(in the rows, 128 means zero)
Which row each row swaps with, under one turn or mirror:
The rows were stretched afterwards, more along some directions than others.
Q147: [105 107 126 122 123 134 118 117 139 125 126 127 130 125 120 147 150 122
 117 128 133]
Q670: [ 85 158 109 112 123 120 147 127 108 136 124 117 102  97 136 176 172 153
 145 104 125]
Q779: [109 139 101 102 113 143 134 143 138  99 119 109 108 116 135 149 110 116
 132 113 158]
Q906: [ 88 154 106 123  90 115 128 127 125 132 128 106 111 103 124 169 181 153
 162 115 126]
Q742: [116 179 108 125 110 126 144 161 115 116 151 110  97 113 143 148 137 150
 163 106 132]
Q840: [132 156  91 123 127 126 139 151 116 124 141 126  90 102 143 136 133 133
 162 107 130]
Q644: [129 143 120 124 108 128 129 130 150 120 134 102  96 137 125 118 133 119
 147 116 120]
Q191: [125 154 122 124 108 136 120 131 167  89 141 137 104 122 110 138 141 146
 138 110 136]
Q68: [137 146 112 118 105 125 126 134 132 112 137 111  92 132 113 156 136 113
 158 128 131]
Q828: [106 138  98 106  99 134 120 123 131 125 125 118 124  97 122 160 171 145
 153 110 143]
Q605: [116 142  90 111 103 121 117 125 139 122 140 120 108 105 105 137 177 110
 169 114 132]
Q81: [100 135  78 113 124 130 137 127 123 121 141 131 118  97 137 132 167 124
 155  99 151]
Q931: [107 135 117 109 128 138 109 110 163  96 109 125 112 124 113 146 146 119
 130 117 132]
Q143: [ 94 138 100 119 118 117 131 128 129 134 154 129 116 117 132 145 161 103
 173 116 127]
Q609: [ 69 161 113 125 125 109 135 108 150 119 120 112 112 119 147 156 167 172
 132 106 118]
Q360: [125 151 117 133 101 121 141 158 124 132 148 103  94 111 129 137 134  97
 170 110 127]
Q246: [112 147  84  93 106 137 141 134 123 111 126 109  84 112 141 165 153 126
 141 115 156]
Q294: [ 97 149 125 139 117 128 147 139 144 101 158 133 109 120 133 147 149 163
 135  99 136]
Q543: [ 97 126 136 121 127 118 128 114 140 136 124 123 123 138 129 128 142 131
 128 121 124]
Q850: [108 157 129 121 103 129 137 133 153 114 124 116 112 124 145 137 125 132
 130 107 132]
Q25: [123 161 100 122 115 136 127 136 138  92 147 128 107 109 135 138 131 150
 155  98 143]
Q115: [132 151 104 137 120 116 136 134 116 135 136 108 107 126 162 137 131 147
 144 122 140]
Q87: [107 127 101 138 118 115 137 126 124 141 132  99 104 107 136 146 165 115
 135 115 117]
Q223: [ 85 143 128 120  97 119 148 153 116 128 134  83  83 123 120 171 147 122
 148 117 126]
Q827: [106 147 132 156 137 117 149 151 123 128 144 123  99 121 141 137 132 129
 146 112 123]
Q479: [107 144  92 125 107 133 116 151 135 118 158 119 107 113 143 133 161 121
 153 117 135]
Q867: [135 132 106 119 109 118 128 138 132 132 119 106 105 111 119 125 141 109
 159 122 128]
Q785: [135 149 127 122 104 132 132 144 141 113 111 109  99 126 139 154 120 144
 123 122 126]
Q270: [144 153 127 132 113 141 126 156 149 110 133 122  90 132 146 139 117 129
 120 125 125]
Q561: [124 154 110 145 123 130 142 131 138 105 126 107  86 127 151 144 119 147
 114 112 140]
Q366: [117 138 105 130 105 122 123 127 143 127 130  87 103 129 135 153 154 115
 148 132 135]
Q186: [102 149 120 126 130 119 107 120 154 109 131 125 118 131 106 113 157 128
 155 110 122]
Q367: [100 160 132 134 113 108 129 134 160 109 119 109 103 129 129 130 140 141
 133 115 113]
Q628: [115 177 104 130 108 131 127 157 129  97 147 122  90 108 128 156 141 146
 160 104 143]
Q636: [ 96 160 130 132 142 120 140 141 154 117 127 122 105 125 135 142 132 117
 126 113 108]
Q558: [115 155 100 131 102 129 141 161 112 132 134  87  79 109 131 174 144 128
 154 125 131]
Q45: [105 152 101 127 112 113 120 134 133 118 113  81  89 118 128 147 154 114
 159 118 129]
Q829: [ 83 157 112 128 138 141 125 136 151 112 129 144 132 110 146 125 135 123
 131 104 131]
Q69: [ 94 155 123 114 127 137 136 142 132 121 126 126 119 100 139 153 154 158
 135 102 125]
Q520: [131 132 101 131 126 130 129 140 115 115 141 117 104 127 128 151 122 105
 146 133 157]
Q259: [126 164  89 122 114 142 119 149 133  95 127 134 104  94 133 145 129 140
 159 108 154]
Q142: [109 147 120 118 131 143 132 124 155  98 135 149 112 131 144 144 117 140
 134 111 149]
Q92: [118 133 115 133 146 118 133 145 128 127 147 134 123 121 128 128 117  93
 154 122 135]
Q28: [103 131 103 125 126 122 133 117 141 131 125 129 139 119 154 118 142 127
 133 113 133]
Q341: [ 94 162 105 122 108 138 121 137 155 100 115 103  99 118 142 152 139 151
 121 114 133]
Q471: [106 140 124 140 141 116 132 138 128 140 131 127 119 110 155 141 148 141
 128 115 115]
Q387: [115 137 119 121  91 137 130 140 160  86 160 112  96 126 122 154 147 142
 141 111 139]
Q440: [115 151 126 146 110 130 149 157 116 139 159 117 107 120 130 151 132 124
 162 118 129]
Q430: [100 164  93 125 130 120 145 147 110 136 134 135  99  97 158 159 152 148
 139 117 135]
Q971: [132 130 131 132 111 135 132 148 129 133 124 117 101 119 142 151 126 121
 125 123 131]
Q260: [116 147  97 136 102 115 124 131 135 122 134  92 106 129 147 145 134 109
 153 125 147]
Q946: [122 139 126 122 141 128 128 137 137 126 131 146 131 117 112 141 137 123
 143 120 123]
Q451: [112 135 100 134 101 124 121 126 146 117 155 120 120 111 135 131 158 155
 157 115 139]
Q499: [118 145 113 127 113 144 145 146 127 121 140 118 105 122 151 180 130 157
 126 129 159]

Q87 is swapped with Q561
Q430 is swapped with Q451
Q81 is swapped with Q294
Q92 is swapped with Q543

